Each named turn below is shown by a few rows before and after it. Which turns, in which order, take the first row of each later pair to the second? The first pair is answered.
turn fuvug:
[-24  10  -7  -3  14 -22   3  25 -12  -6  -7 -26   9 -12  -2  -8  10   4
  -4  -3  -6   3   4   1   5   2  -4  19 -11  -2 -18 -27  23  -6  25  -6
  -4  10  16   3  -2 -27  -8   7  16] |-> [-30   5  -7  -6  25   0   0   8 -10  -6 -17 -16   1   2  -4  -9 -14  -5
 -13  -5  -8  10  -5   8  11   0 -28   8   5  16  -9 -25  24   5  24 -11
  -1  13  16  -6   8 -16 -16   1  21]
[ -5  24  -8   5  23   9  -4   6  -6  -8  -4   9  -9   6   0   3  13  -2
  -5   6  -2  -5   6   1  -1   7  -6   5 -11  11  -8  -9  -2  -5 -12 -13
  -6 -10  -2  -1   5   1   4   1   7] |-> [ -4  17  -4   4  22  15  -5  -9  -4  -4  -4  13 -10  13  -4   2   4  -1
  -7   4  -1  -4   1   1  -4   7 -14  -2  -5  16  -2 -11  -5  -2 -15 -12
  -5  -8  -7  -3   8   8   7   2   1]
[ 12  13  10 -14  20 -11 -10  30 -22  -8   6   9  -4  -9   8  17  34   2
  -8  -7  -3   2  15 -12  12 -16  22 -13 -15  -1 -21 -25  13 -23  -9   2
 -15   9  18  10 -11 -16 -10   7   9] |-> [  4  15   3 -16  36   9 -14  24 -19 -12  -8  16 -15   3   9  13  16  -8
 -15  -6  -5   7  11  -6  22 -17   3 -17  -3  18 -16 -23  18 -13  -9  -4
 -12   9  27  -3   1 -10 -19  -3  21]
turn noge:
[-16   0 -20  16  -1  12  -5 -15   7  -3 -15   2   5   6  -9  -2  -6   0
   5   5   3  -1  -3   4  -2   8 -13  -6 -16  10   1  12  -1   5  -9  -6
   1  -5  -5  -2  -1  14  -1  -1  -3] |-> [ -8   6 -17  14  -2 -11   1  19  -1  -6  -7  -9   9 -13  -2  -2  13   5
   5   4   0  -5   8   3  -2   4  13   9 -18  -8 -14   9   1  -5   0  -2
  -2  -5   8   3  -8  -5   1  -1   3]
[ -2  -9   1   2 -12   0   2  -1  -5  12  14  -8   3   8  -1   8 -17 -17
  -6 -10 -18  19  10  -4   1  -2  -7 -13   1  14  11 -11 -24  -1  -6   5
 -16  19 -13  -7   2  17 -19 -15  -1] |-> [ -6   0  -8   9 -20  -6  -1  -2   2   8  13 -10   6   8  -5  11  -3 -12
   5  -5 -17  10  17 -11  -5  -1   2 -11 -22   7   3  -8 -26  -9 -15   5
 -14  10 -20   1  -7  18 -16  -7  -5]
[ -3   1   5  -1  16  24  -4   4  -6   9   1  10 -12   9  12  13 -24 -15
 -10  -3  -3   5   6  -2  16  -6 -11 -16   4  16  -4  -1  -8   4 -12  -4
  -4   3  11  -9  14   3   0  -5  16] |-> [-12  11  -8   9   4  18 -10  -4   6   1  -5   7  -6  11   7  17  -7  -8
   7   4  -2  -5  14 -13   8  -5  -2 -15 -30   9 -15   3 -11  -4 -25  -5
  -3 -10   1   0   3   8   6   7   9]
[  8 -19  16 -23   7   8 -17 -16   8  40  16  12  19  -6   8 -15 -32  17
  -4 -18  18 -12  10 -12   2 -10  35  19 -16  25  13   2   1 -19   8 -12
  11   1  16  12  -2 -12   0   4   1] |-> [  7 -19  14 -23   5  11 -19 -23  11  39  14  14  19  -3   6 -15 -35  17
  -2 -16  18 -13  11 -14   1  -9  30  17 -19  27  14   3   1 -18   3 -13
  12  -2  11  12  -3  -7   0   7  -1]
turn Puru:
[ 20  -5  21 -11  19   0   4  20 -21   8  17   7  -7   1  12   2  -6   0
 -21  -8 -10   5   1   5   3  -6   4  -6  31  11   2 -11  15  -1  10   1
  -7  19  17 -11  11 -14 -14  -3   5] |-> [ 15   3  13  -6  26  11  -5  14 -18   3   5  14 -13  13  11   6  -9  -3
 -19  -4 -10   3   4   1   7  -7  -6 -13  21  22   0  -9  20   0   0  -3
  -7  17  19 -12  12  -9 -21  -2  11]
[  9  -3   0  -5  -4   3  -6  -3  -8  -6   2   4  -8  11   6  17   5   0
 -13  -4  -8   6  20 -19   2  -7  -3 -16 -16  13  10 -13  18  -8  -4   6
 -10   3   8   0  -3   0  -1   1  -1] |-> [  9   1  -1  -4  -6  -8  -2   9  -9  -8   5  -3  -6   2   8  15  14   2
 -11  -3  -7   5  23 -17   1  -4   9  -6 -19   4   5 -13  19 -12   0   9
 -12   3  10   1  -5  -8   1   3   0]
[  1   9  -1  -2  25  -3   4  42 -15  -7  -4  -3  -8 -10  14   0   9  -9
  -9  -6  -2   2   9   6  12  -3  11  13   9   2 -14  -2  14  -7   8  -1
  -3   0  27  -9   7 -24 -16 -10  22] |-> [ 11 -15  21 -14  12  -5  13  27 -19   7  16  -2   0 -13  12  -3  -4  -8
 -16 -13  -1   8  -4  13   5  -3   4   9  37  -3   4  -4   3   1  16   5
  -4  13  15 -10  11 -17  -6 -12   5]
turn pulu:
[ -8 -14   0 -15   7  15  13  -7  -3  10  14 -23  20  14   4 -13   0  -9
  23  17  10 -12 -19 -27  -6 -11  -8 -13 -17 -15  10  28  18 -17  -7   0
  -9   1 -10  17  -5   4 -24  13  16] |-> [-12  -7  -9 -13   9  14  13   2  -1   5   8 -26  17  10   7 -18  -2 -12
  23  19  12 -12 -19 -23  -2  -9  -8  -6 -17 -16   6  33  18 -15  -4  -1
  -8  -3  -5  15  -4   2 -26   9  21]
[ -5  29  -2   6   7  -4   8  -3  20  -9  -3 -22  -3   7  -3 -31   4   9
   8  27   6  16 -13  16 -10  15  28   4  -6  -1  -8  12   9   2  27  10
  19  -6  20  -1  25  34  -6  -4  25] |-> [  7  24  15  -3  20  -2   6  10   4  -4   4 -15  -9  11   3 -25   6   6
  -5  17  -2  22  -7  13  -5   6  31  -3   9   9  -7   0  17  -2  30   9
  13   7  32  -1  32  25 -15  -5  31]
[-18  -2   8  22  -9  -5  -2  -2  -2 -16 -14  -4  -5 -12   0   1   4 -24
  17  18  10  13  14   7   7  11  -6  12  -1  -4   0   4  13  12  -9 -24
  -8  -7  -6   3  12  32  -3 -16  -3] |-> [-14  -1  14  18  -1  -4  -3   8 -10 -16 -13  -2 -11 -13   6   2   5 -26
  10  14   7  17  16   8  13   6  -5  10   8  -1  -2   0  17  12  -5 -24
 -10  -3   3   0  16  27 -10 -20   6]
Then:
Each pair is 2 to 3 turns apart.
[ 21 -17 -26  15 -11 -11   1 -39  37  12  23   9  -3   1   2  11   5   7
  20  11   0   5  12   4  11   8  14 -18 -16   7  28   4  -8  -2   7   2
  14 -17   9  12 -16   5  16   1 -12] |-> [ 17   1 -36  16   4 -21   4  -1  31   1  15   1 -10 -12  11   5  16   3
  16  12  -3   5  21   9  21   9  29   0 -19  -1  12   3   1  -7  16  -2
  14 -22  31   9 -15 -12   8  -3   8] | fuvug then pulu
[-21   0 -16   6  13  15  -8 -21  15 -13 -20  -6  10   3 -12  -6 -19 -12
   7  12   2   0  -8   7  -7  -6 -27  14  12  21  12  13  -3  23   9   0
   7  -3 -16  -4   8  24  -1 -16  -1] |-> [-21  11 -22   5  23   5  -3  11   9 -19 -22 -15   8 -10  -3 -10 -12 -16
   2  12   1   2  -3  14   1  -7 -12  28  16  14   1  13   2  20  20  -2
   6  -4   0  -7   9   9  -7 -21  14] | Puru then noge then noge
[-15  -1 -14   3   4  15   6 -27  27  -1   6   0  15  10   3 -14  -8  -5
  10   3  15  -1 -10  -8  -8  -5 -22   7   1   0  12   6 -10   5  -1   9
  18  -6 -11 -15 -15  12  11   2   0] |-> [-13   1 -15   6   0   7   5 -23  26  -2  10  -2  17   7   2 -10   4  -1
  14   5  13  -5  -5 -13 -12  -4 -12   8 -11  -6   6   5 -12  -2  -3  11
  17  -8 -14  -8 -20  11  12   7  -3] | fuvug then Puru
[ -5   3 -11   6  14  13  14 -23 -13 -25 -21  11 -13 -14 -21  -7   8   5
   6  20 -20   8  -9   4  -6  12 -10 -11 -12  14 -15   5 -12   8  -8 -11
   9 -18 -22 -15 -14  30   7  -8  -3] |-> [  6   6   2  -2  32   4  13  13 -33 -25 -15  14 -20 -21  -7  -1  21   2
  -7  12 -30  13   2   4   2   3   7  -8   1  18 -26  -6   0   0   1 -13
   1  -8   0 -17 -11  11  -3 -11  13] | pulu then noge then pulu
[ -6   1  -5   0   7  -8  14  -4  -7   1  -2   3 -20 -10  15  -2   3  -6
   2 -11 -14  -6   5  -5   6   3  -4   2   2  -7  -3   0   4  -3 -10 -21
   1   3  -3  -3 -10   4  -7 -11  16] |-> [ -1  -8   1  -4   0 -12  17  -7  -8   6   6   1 -15 -14  13  -3  -1  -6
   2 -12 -13  -5   1  -1   3   4  -6   5  10 -12   3  -2  -1  -1  -5 -17
   0   7  -7  -1  -9   6  -2 -12  10] | noge then Puru then Puru
[ -1   3 -10 -21  26   3  11   9   3  13  38   9 -27   9   5 -28  40  18
  13  -5   8  -8 -13   0  -2  -7  43   8   8 -15 -15  -2 -11  -1  14  15
  -6   3  -3 -10 -12 -10  24 -19   9] |-> [ -1  -6  -5 -26  34  17  12   2   1  16  35  14 -33  14   5 -33  22  12
   4  -8   8  -1 -22   9   3  -8  26   2  30  -3  -4  -2  -9  10  17  12
  -4   9  -1 -19  -2  -5  20 -28  13] | fuvug then Puru
[  8  11  18   5  14  -5 -12  22 -13   3   9   6  -9  12   5  15  18   9
  12  -9 -17   0  10 -14  13 -13  23  -5 -29  12  -4 -15  11 -16 -12   2
   2  -3  20  12  -6 -10  -4  10   9] |-> [ -5  -5   6  11 -17   5  -8 -29  14   6   7   4   4  18 -13   7  -4  11
  26   2  -2  -2 -12  -8  -2  -1  -5  -8 -32   5  16   2 -11   0 -17   7
  12 -10 -13  10  -9  18  13  12 -17] | noge then pulu then pulu
[  9  12 -24  15 -23  11   2 -23  21   7 -15  11   3   1  -6   4 -14  10
  -8  14   8  13  12   6  -8   5   0 -14 -17   8  11  15  -8   2  -6   3
   4 -19  -1  17   3   0   1  -7   6] |-> [ 27  -4   3  -1 -15   4  11  -5   1  19   3  14   0  -8   4   3 -18   7
 -27   3   4  25  10  14  -4  -1   7 -14  18   9  20   2  -6   4   8   4
  -3   1  13  12  13 -13   1 -13   8] | noge then noge then pulu
[ -1   2   0   6   2  10 -15 -22   7  -3  -8  12  -6  15  -8  -2   1  -4
  -7   1  -3   2  -6   1  11   4 -18 -10  -6  13   9   0   0   2  -4  -8
   1 -11   0  -4   2  10  -5   1  -6] |-> [ -4  11  -8  11  -6  -5 -12  -9  12  -7  -8   3   1   6  -7  -3  18   2
   3   6   0  -5   0  -2   7   7  -1   2 -25  -3  -1   4  -1  -7  -4  -5
   1 -19  -1   4  -8   4  -2   6  -6] | pulu then fuvug then Puru
[ 21 -13  12  -2  -4  -9  -7   4 -12   5  17  16  -1  -2   5   8  -9  -9
 -12  -2 -14   4   0 -24  10   2  -4 -13  25  26   8 -22   1  16  -8   1
   1   3   8 -10   3  -4  -8   5 -16] |-> [ 10   5  -6   5  11  -7 -11  23 -10  -7   3  13  -9  -6   9   6  -3 -12
 -12   2 -16   3   7 -23  20   3   1  -4  15  28  -7 -19  10  15  -8  -5
   4  -6  20 -14   5 -10 -16   0   0] | Puru then Puru then fuvug
[-13 -11 -18  -1 -29   3  12 -34  28   2  -8 -10  15  -4 -16 -21 -29  -1
  17  10  16  -1 -12  12 -13  14 -18   2   5 -11  21  20 -18  20   3   4
   9  -5 -27  -4   2  16  14  -4 -23] |-> [ -2  12 -10 -10  35  14  -5  28  -8  -9 -25   6 -18   5   9 -11 -19 -15
 -12  -5  -8  10  12   8  21  -3  -8  -5  21  24  -2  -3  18   8   5 -12
  -4   9  28 -17  21 -15 -21 -16  28] | Puru then pulu then pulu
[ -8  18  -3  -3  12 -19   2  38 -15 -21  -5  -5  -8 -10   9   5  30  -2
  -3  24   5  16  24  -3  17   2  17  11   2  -2 -32   1   5 -21   4 -13
   4 -16  19   5   1 -17  -2 -10   8] |-> [  8 -10  23 -19   0 -24  17  29 -25  -4  18  -6   0 -18   8  -1  11  -6
 -16  15   8  27   8  10  10   4   9  12  42  -8  -8  -1  -5  -9  20  -7
   2   4  13   1   8 -13   9 -16  -6] | Puru then fuvug
[  4   3  10  -5 -14 -15 -12  -2   0   2  22   4   4   1 -14   4  26  23
  15   2   5 -15  16 -23 -17  -8  37  -1 -28 -10 -17   4   8  -6 -10   3
   7  -9 -10  20  -9 -15  -2  19   3] |-> [  5   0  15 -19  20   0  -4  24 -16   1  12   5 -14  -6  -3 -12  -5   1
 -13  -6   0   5   6   3   8 -11  17   8  28  11  -5   2  19  15  16  -5
   7   8  22  -6  17 -25 -16 -10  33] | fuvug then noge then Puru
[-12 -23   4  24   5  19 -11  15  32  21   3 -25  17  17 -11 -22 -23  15
  13 -11  15  13 -16  -1  15 -10 -18  -9 -19   2  16  13   0  12 -13  12
   4 -28  11 -28  14  15  17  -4  -3] |-> [ -7 -23   6  25  -6  -1  -8  27  30  21  13 -33  26   6 -13 -20  -2  23
  17 -10  15   7 -10  -7   7 -10   3  -2 -33 -17   7  13  -3   0 -12  13
   3 -31   8 -18   4   7  22   2 -10] | fuvug then fuvug
[ 17 -10  -1  14   6 -10   3  12   2   0  -5  12   3   9   0  15  25  12
  18  -5   3  -5  15 -20 -10 -10  27  -3 -26  -8 -22   0   3 -16  -5  -2
  -5   3   4   8  -3  -9  -3  17  -1] |-> [ 21 -35  14   6  -4   3   9 -24   5  14   5  19   8  19  -7  10  -3   9
  12 -11   7   3  -4 -15 -17  -8   3 -15  -2   1   5   1  -8  -1  -4   2
  -3  14 -12   2   4   8   5  13 -19] | Puru then noge then noge
[ -7  26  -2   3  33   2 -12  37  -8 -10 -18  11 -15  -3  10  11   7  -8
 -12  -5  -8   2  10  -1  17   0   5  -2  -7  10 -13  -8  17 -10  -3 -13
   0   3  26 -17  10 -15  -6 -10  31] |-> [  1   2  18  -9  29   7  -2  21 -12   2  -5  14 -11  -3   8   5 -18 -13
 -24 -11  -5  12  -6  13  14   1 -12  -8  31  14  10  -9   8   4  10 -10
  -1  17  21 -25  21  -8  -1 -19  21] | Puru then fuvug then Puru
[ 20 -14  34 -19  13   1  -4  19 -19   3  19  24 -16   7   5  15   1  -5
 -25 -21 -14  10  10 -12   7 -11   6 -28  32  32  -3 -21  22  -3   7 -16
 -12  23  18   5   4  -6 -10  -5   0] |-> [ 19 -19  31  -9 -31 -25   2  -3  -2   7  38  13   9  -3  -7  18  22  14
   1 -11  -1  -5   9 -23 -20  -2  23 -21  -2  -2  -4 -12   3 -13  -3  -4
 -10  10 -15  26 -18   4  14  16 -35] | fuvug then pulu then noge
[ -8  -3   4  -5  11  16  -5 -13   6  -2 -11  19  -1  12   8   9   3   5
  -3 -13 -11   0   1 -15   4  -7   2 -23 -18  11 -11 -17  10  -2 -14   8
  -8  -1 -13  14   0   8 -25  13  -1] |-> [ -3   0   9 -10  20   6   1  15  -6  -3  -7  13  -3   0  17   6   9   4
 -11 -15 -14   4   6  -9  10 -10  17 -13  -7   6 -18 -20  15  -5  -3   7
 -11   3   3  11   2  -7 -28   9  10] | fuvug then noge then fuvug
